In the rows, 128 means zero.
X: 4 groups of rows, each row roughly a mix of its group's hidden directions; one row fits no group:
X (130 x 10):
[[134 141 136 109 141 120 176  84 131 137]
 [155 138 130 109 116 107 114  80 104 111]
 [127 103 140 133 185 142 129 148 138 108]
 [117 107 136  82 140  98 100 110 114 137]
 [145 141 121 128 111 145 157 124 184 135]
 [156 111 141 128 114 111 167 111 167 137]
 [114 133 107  87 118 141 156 110 134 165]
 [132  89 133 147 127 114 157 133 110 171]
 [150 121 137 171 150 116 115 168 136 115]
 [129 127 131  70 141 142 133 145  95 131]
 [102 167 111 172 134 143 128 146 139 122]
 [114 148 101 133 124 143 108  80 150 108]
 [137 142 102 166 111 130 131 149 136 172]
 [143 131 155 109 115 150 105 148 111  84]
 [144 124 139  88 147 151 142  88 111 115]
 [ 96 140 122  94 125 131 129  76 125 122]
 [140 108 130  74 151 153 129 118 118 146]
 [117 137 115 142 104 136 168  82 112 131]
 [110 114 143 137  87 143 144 131 113  84]
 [146 147 103 130 114  93 102 105 105 102]
 [151 110 124 125 114 153 163 111 172 131]
 [121  96 183 122 109 144 136 124 112 137]
 [150  82 136 156 111  95 138 137 117 125]
 [157  88  97 155 113 141 132 144 125 110]
 [151 141 140 168 120 139 111 165 104 110]
 [114 131 131 177 122 127 145 171 146 138]
 [105 154 124  91 145 127 107 100 117  97]
 [145 124  91  85 143 120 116 124 123 162]
 [117 134  86 123  89 100 157 125 135 122]
 [105 105 163 119 123 138 179 133 123 131]
 [118 151  94 107 168 114 118 101 145 125]
 [119 109 178 119 129 165 148 127 142 114]
 [117 159 106 154 159  93 110 121 145 123]
 [108 124 144 113 102 158 151  99  92 128]
 [127 137 121 122 106 131 167  82  98 126]
 [158 145 144 167 149 167 118 141 131 127]
 [ 82 154 145 113 127 157 118 115 102 134]
 [139 110 102 161 101 153 158 117 153 126]
 [149 102 117 122 122 115 144 107  76 111]
 [ 90 132 114 166 141 107 130 164 140 134]
 [103 133 129  83 167 148 134 116 139 111]
 [149  96 161  89 144 115 142 120 110 140]
 [121  83 146 108 127 162 139 102 109 120]
 [130 148 145 115 151  87 142  98 154 145]
 [179 139 102 116 119 140 129 115 105 155]
 [131 172 134 106 124 141 122 152 171 137]
 [100 155 106 156 137  95 143 105 143 113]
 [134 107 143 143 132 180  98 137 152 129]
 [133 106 129 123 110 127 152  99  75 117]
 [146 156 127 115 128 101 143  84 103 110]
 [144 117 142 181 127 117 138 146  92 122]
 [105 138 116 154  93 174 140 132 142 133]
 [ 99 140 100 101 148  85 111 123 122 124]
 [137 102 159 174 139 106 124 150 122 116]
 [104 134 141 141 107 122 114  76 136  99]
 [ 98 126 136 143 154 112  83 150 106 131]
 [162 138 160 155 139 146 108 146 101 113]
 [101 108 138 140 109 140 124 121  72 122]
 [103 119 155 120 162 138 142 118 107  87]
 [130 150 131  90 107 170 153 111 124 126]
 [110 122 119 101 134 115  82  96 140 151]
 [165 108 144 126 148 174 135 120 145 114]
 [114 111 159 100 159 156 143 115 113 106]
 [108 124  87 144  88 128 132 152 144 109]
 [160 106 136 148 109  80 144 142 137 130]
 [146 111 119  79 119 101 107 147 150 131]
 [106 135 146 152 128 155  94 123 147 165]
 [105 122 117 139 139 159 119 138 124 184]
 [134 108 110 143 111 145 169  84 125 126]
 [136 129 160 164 120 111 136 165 159 121]
 [ 95 111 123 122 128 133  90 155 121  90]
 [ 95 150 139 139 123  84 143 106 150 141]
 [101 141 134 112 169  92 133 148 105 123]
 [138 118 134 141 100  94 163 101  99 130]
 [156  88 134 123 112 156 128 142  90 133]
 [ 82 126 147 167 148 133 136 148 121 111]
 [142 153 117 165 109 133 161 121 155 152]
 [ 85 142 121 138 149 103 146 105 155 111]
 [126 122 105 136 143  92 123 113  85 157]
 [ 99 108 149 140 126 160  94 143 104 146]
 [141 122 111 116 139  97 143 170 105  98]
 [111 105 131 113 129 102  85 164 119 113]
 [142 110 109 106 117 183 144 130 142 143]
 [ 92 158 114 118 145  98 153 109 118 109]
 [148 141 153 145  81 135 127  99 142 110]
 [110 119 128 148 107 109 108 174 157 142]
 [125  98 161 110 139 123 148 141 130 174]
 [110 136 143  74 138 147 122 116 116  99]
 [181 124 122 104 102 143 117 126 117 151]
 [138 103 152 124 111 157 119 170 138 156]
 [132 165 117 139 131 122  87 124 134  87]
 [135 110 101 139 113 181 147 118 145 119]
 [136 162  90  95 135 156 107 128 136 116]
 [101 141 141 112 110 147 144  96  85 129]
 [183 147 131 144 159 140 143 137 121 121]
 [ 99 173 139 101 144 151 114 126 147 139]
 [169 136 102 120  99  94 105 137 126 126]
 [ 82 124 154 140 147 131 125 112 115  91]
 [104 101 171 115 146 148 110 125 134 156]
 [ 82 136 142 157 128 147 142 144 145 157]
 [143 122 101 122 174 142 109 129 166 122]
 [100 108 149 135 147 160  94 156 135 118]
 [ 92 144  94 154 136 121 112 113 127 163]
 [139 117  97 111 172 136 108 113 103 109]
 [107 121 143 137 127 148  88 176 129 129]
 [137 111 141 151 156 128  96 131 107  86]
 [147 119 119 106 122 113 145 161 173 150]
 [102 158 148 122 109 114 156  92 108 142]
 [121 153 140 152 147 120 109 134 165  89]
 [155 129 141 122 127 160 125 177 147 108]
 [106 132 155 170 143 156 156 134 116 115]
 [127 126 101 109  98 133 122  87  94 144]
 [127 108 166 101 143 167 137 113 110 114]
 [173 116 112 125  80 118 142 118 124 127]
 [152 118 143  94 153 160 152 111 105 119]
 [135  95 142 129 143 132  92 175 140 123]
 [141  80 132 126 111 168 145 117 114 141]
 [148  93  94  88 117 117 138 125 149 128]
 [104 115 135 145  81 148 143 138 123  95]
 [147  91 138 136  93 157 143 154 132 112]
 [130 115  89 135 117 140 147 100 135 173]
 [ 88 138 125 145  87 129 162 123 126 111]
 [110 112 124  77 136 128  96 101 131 140]
 [116 154  99 131 147 121 145 129 174 154]
 [125 166 115 133 124 135 150 111 178 141]
 [114 129 170 138 118 145 175 109 122 141]
 [125 144 121  98 123 183 144 109 143 126]
 [115  96 122 117 107 142  80 124 151 148]
 [ 96 163 122  98 115 101 130  96 124 136]
 [150 137 143 140 131  99 108 172  98 117]]

the two rows of each list that fit no group, in list order (the others fit one group, some only roughly):
    k_921: [150 144 127 142 159  90 109 130 152  99]
    k_556: [137 150 129  97 170 114  98 152 142 125]
    k_514: [133 155 102 146  95 133 132 118 171 147]
    k_272: [133 139 107 172 109 110 148 122 165 138]
    k_764: [146 147 100 128 121  77 133 146 147 110]
    k_484: [144 159 125  90 117 110 150  97 123 151]
    k_354: [125 114 150 117  75 140 132  97 109 122]
    k_593: [ 95 135 147 111 155 110 152 132 169 133]
    k_359: [122 124 115 137  82 142 173 113 144 132]
    k_187: [142 136 148 129 156 113 112 173 121  95]
    k_602: [ 76 113 144 152 138 139 120 156 141 141]
	k_921 k_484
    k_553: [104 138 159 136  95 108 119  91 120 108]
    k_598: [ 96 114 107 121 137 123  84 151 122 157]
    k_321: [106 101 168 108 132 112 153 119  98 136]
    k_579: [142 113 119 151  85 148 161 148 138 113]
    k_266: [122 111 129  69 159 125 136 120 142 125]
    k_411: [112 163 123 163 132  98 109 151 113 146]
    k_589: [ 86 133 121 153 167 143 136 122 100 136]
    k_458: [134 122 136 119 131 172  95 153 100 106]
    k_566: [155 151 113 124 106  75 118 124 131 145]
    k_179: [122  88 162 110 101 153 118 108 132 141]
    k_483: [117 142  96 151 155 108  91 135 102 119]
	k_458 k_566
    k_594: [134 131 136 103 191 117 119 116 116 121]
    k_629: [ 97 152 147 132 155 155 104  99 126 110]
    k_806: [118 131 146  91 134 141 107 132  76 121]
    k_133: [ 94 136 108 154 142 105  87 138 147 130]
    k_155: [130 112 105 141 153 132  86 159 104 111]
    k_334: [155  94 140 135 100 151 102 154 119 110]
    k_253: [133 134  78 124 113 150 118  88 124 143]
    k_958: [115 119 146 132 137 150  67 122 133 112]
    k_229: [ 96 149 167 123 147 166 121 115 126 139]
    k_307: [149 121 127 102 146 119  93 168 105 112]
	k_133 k_229
    k_203: [163 163  91 115 135 129 118 116 113 103]
    k_970: [164 135 108 108 142  80 137 132 109 132]
    k_349: [145 141 111 144 161 133  89 150 129  96]
    k_4: [156 139 102 142 123  98 118 171 105 130]
    k_430: [151 126  93  88 120 145 120 139  98 147]
    k_639: [144 140 112 104 151 173 119 117 120 161]
    k_431: [ 88 127 137 149 131 160 139 167 135 108]
    k_567: [ 80 130 130 135 115 119  96 142 134 163]
    k_897: [138 106 130 105 143 164 114 146 100 163]
    k_965: [119 121 141 161  94 149 102 150 133 159]
    k_789: [166 135 100 120  97 159 108 144 111 128]
	k_203 k_639
    k_777: [176 155 114 148 109 114 155 119 114 122]
    k_445: [153 171 119 125 100  91 144 137 117 128]
    k_525: [100 115 170 107 113 141 109 146  99 131]
    k_232: [135 129  92 109 126 111  84  97 143 120]
    k_573: [146 159  81 127 137 130 109 157 122 110]
    k_758: [167 146 111 144 127  94 109 122 121  94]
    k_116: [177 141 129 130 120 157 107 159 139 136]
    k_681: [188 141 126 151 106 137 134 127 114 127]
    k_588: [160 107 120 152 131 157 140 170 140 140]
    k_84: [168 111 135  99 118 113 130  85 127 142]
    k_822: [109 147 105 136 150 118  90 152 119  94]
    k_165: [129  94 138 142  95 146 124  86 106 119]
	k_758 k_116
    k_451: [144 129  91 113 127 109 107 159 164 113]
    k_192: [135 122 114 105 181 124 125 162 140 113]
    k_909: [122 127 149 143 133 168 171 113 153 137]
    k_286: [138 100 114 104 134 184 133 111 131 122]
    k_574: [122 156 117 126 147 119  84 167 112 121]
    k_364: [ 87 131 105 106 154 109 116  94 138 135]
    k_838: [ 89 149 157 105 138 143  99 150 131 139]
    k_875: [106 110 150 122 169 107  91 132 111 131]
    k_191: [113 101 120  93 148 111  99 165 125 132]
    k_576: [ 82 107 151 137 121 153 125 139 144 158]
    k_94: [149 149 112 126  96 130  87 129  97 110]
    k_449: [106 118 128  96 106 139 162 101 132 160]
    k_473: [115 161 151 157 169 113 122 105 120 124]
    k_610: [174 148 111 110 102 110 132 107 152 124]
    k_8: [139  79 126 158 145 162 132 122 144 127]
	k_451 k_473
    k_139: [109  88 115 155 144 153 101 139 108 118]
    k_168: [133 150 102 137 164 122  89 125 120  98]
    k_564: [148 141  90 133 141 125 169 139 149 155]
    k_896: [117  99 155 133 123 158 151 115 120 170]
    k_560: [164 128  88 148 113 111 158 110 124 117]
    k_348: [146 122 113 114 156 135  71 132 133 111]
    k_988: [100 117 153 148 141  78 141 115 114 137]
    k_261: [ 93 139 140 140 145 138 138  83 115 100]
    k_227: [113 122 138 127 155 155 115 108 148  80]
    k_811: [120 163 119 111 143  97 133 117 171 110]
    k_739: [151 146 115 131 106 144 116  84 111 160]
    k_653: [ 98 138 116 133 113 114 136  96 174 146]
    k_249: [154 136 137 112 188 121 114 136 116 117]
    k_730: [122  97 168 150 148 138 154 135 155 119]
	k_896 k_811
    k_175: [127 145 104 138 151 108  86 165 120 123]
    k_110: [108 122 126 105 157 105 116 128  96  87]
    k_832: [115  90 162 141 152  96 106 137 129 134]
    k_271: [164 106 132 119 145  91 157 105 145 125]
    k_149: [139 132 154 116 101 118 100 134  89  97]
    k_275: [ 97 151 102 107 157 101 122 131 158 133]
    k_301: [147 152 104 163  94 129 114 138 119  99]
    k_126: [177 120 108  96 118 145 149 134 141 112]
    k_163: [147 101 155 145 128 134 153 173 140 141]
    k_809: [136 122 130 122 112  89 154  93 150 157]
	k_275 k_809
    k_856: [137 162  73 128 124 135 117 120 146 147]
    k_535: [166 100 139 116 155 106 137 126 165 134]
    k_682: [129  94 166 152 152 134 143 151 152 120]
    k_494: [123 147 164 129 161 121 107 113  88 116]
    k_289: [ 93 129 140 124 118 103 179 115 126 145]
    k_781: [132 138 130 110 153 108 163 109 159  95]
    k_910: [144 101 112 136 171 105  95 143 126 118]
    k_748: [ 72 115 143 121 161 121 141 116 119 136]
    k_899: [ 77 126 147 139 141 155 119  98 113 126]
    k_210: [143 126 172 136 125 134 131 174 138 154]
    k_900: [160 114 128 106 101 107 138  93 130 159]
	k_748 k_210
    k_977: [122 151 162 119 117 141  91 163 117 110]
    k_161: [149 124  91 105  98 152 133 123 108 156]
    k_714: [126 113  91 167 150 147 104 143 146 118]
    k_138: [135 155 144  90 106 168 112 132 133 146]
    k_700: [148 130 124 152 130  65 127 140 125 130]
    k_225: [110  98 157 133 105 126 130  88  98 121]
    k_551: [132 103 149 118 126 178 117 137 119 163]
    k_754: [145 129 113 105 101 104 124 138 177 145]
    k_625: [ 98 114 150 124 149 176 132 121 117 153]
    k_677: [156 143 131 107 161 110 130  98 104  99]
    k_604: [129  92 139 123 117 147 180 148 137 129]
    k_983: [151 101 129 140  90 152 123 109  92 125]
	k_977 k_138
